X =
[[126 113 123 133 109 146 152 149 109 146]
 [126 113 123 133 110 145 152 149 110 145]
 [126 113 123 132 111 144 151 147 111 144]]
The last entry, reading row by row -> 144
The first entry, reading row by row: 126
The largest entry in the last row is 151
Which number is the second entry in reading order? 113
Which number is the 1st entry on the diagonal from the top-right corner? 146
The 4th entry, reading row by row is 133
The entry in the bottom-left corner: 126
The entry just right of 151: 147

Read these off the table that follows.
1) Report the 1st entry, reading row by row.
2) Report the third entry on the diagonal from the top-right corner.
3) Report the entry just left of the smallest entry.
4) Report the entry in the top-right corner.
5) Report the bottom-right entry.
6) Report the bottom-left entry.
7) Report the fourth-last entry, reading row by row.
[[145 118 125 140 126 134 127 127 122]
 [129 120 122 125 144 107 134 113 144]
 [143 120 126 139 127 133 129 128 123]
 [137 116 130 119 130 142 140 123 134]
 [144 120 126 140 127 132 127 127 123]
 [124 122 115 128 132 133 141 138 128]
 [121 119 125 128 134 141 139 145 126]
 [118 146 132 127 110 116 124 116 116]]
1) 145
2) 129
3) 144
4) 122
5) 116
6) 118
7) 116

[[128 145 130 135 130]
 [125 142 120 122 120]
 [127 151 117 122 119]
 [116 114 136 127 126]
 [124 103 130 120 126]
 [119 130 130 125 123]]
Rows and columns are numbered from 0.
Report the entry directly below 145.
142
Report the bottom-right entry.
123
Report the entry in the top-right corner.
130
Report the entry at row 0, column 1.
145
Report the entry at row 1, column 0.
125
The entry in row 0 and column 0: 128
Report the entry directly above 116.
127
Report the entry at row 0, column 2.
130
Report the entry at row 2, column 2.
117
Report the entry directly below the largest entry.
114
The entry just left of the smallest entry: 124

Questions about the array below.
1) Report the 5th entry, reading row by row.
2) Report the bottom-right entry.
3) Report the bottom-left entry.
4) Report the entry in the top-right corner.
5) Report the second entry in reading order.
6) Report the bottom entry of the column that holds the largest entry.
[[129 122 142  99 137 122 137 121]
 [143 145 120 130 119 143 137 129]
 [132 131 127  99 121 127 130 135]
 [132 133 133 119 127 131 132 126]
 [126 128 126 132 130 127 125 130]
 [137 137 130 119 125 136 136 126]
 [127 129 129 120 122 129 124 131]
 [130 130 128 138 132 130 130 126]
 [130 131 136 141 131 134 133 118]
 [126 124 137 142 142 127 131 119]
 [123 124 124 128 127 125 121 133]
 [125 125 130 128 130 125 126 128]
 [132 127 130 117 129 125 135 125]
 [121 121 129 124 123 121 122 129]
 [122 121 126 123 133 119 124 132]
 [135 138 130 137 129 138 135 123]]
1) 137
2) 123
3) 135
4) 121
5) 122
6) 138

Read these off the matrix that follows.
1) Which number is the bottom-right entry?
2) Which number is the third entry in reading order?
3) Which number is the top entry of the column that holds the largest entry?
4) Which number is the largest entry in the last column?
5) Which number is the smallest entry in the first column?
6) Which number is the smallest entry in the first row?
7) Which number is the entry in the bottom-left corner?
8) Which number is the entry just left of 108?
[[127 130 147 122 143 144 127 103 128 118 142]
 [141 153 133 131 134 123 108 105 144 119 113]]
1) 113
2) 147
3) 130
4) 142
5) 127
6) 103
7) 141
8) 123

grid =
[[109 132 111 105 142]
 [144 126 139 149 115]
 [122 131 117 122 130]
 [137 124 143 138 124]
 [147 124 144 152 113]
 [131 124 142 130 130]
 [123 130 120 122 130]
 [129 131 119 131 123]
 [138 122 147 140 123]
 [139 121 151 140 125]]
Counting starts at 0.
Report the entry directly above 120.
A: 142
Report the entry in row 0 and column 2.
A: 111
Report the top entry of the column that holds the largest entry.
A: 105
Report the entry at row 0, column 0.
A: 109
The entry at row 0, column 1 is 132
Report the entry directly above 121.
A: 122
Report the entry in the bottom-left corner.
A: 139
Report the entry at row 2, column 0.
A: 122
Report the entry at row 1, column 0.
A: 144
Report the entry directly below the smallest entry.
A: 149
The entry directly above 125 is 123
The entry directly below 126: 131
The bottom entry of the column that holds the smallest entry -> 140
The entry in the top-right corner: 142
Report the entry directly above the largest entry.
A: 138
Report the entry just left of 152.
A: 144
The entry directly below the largest entry: 130
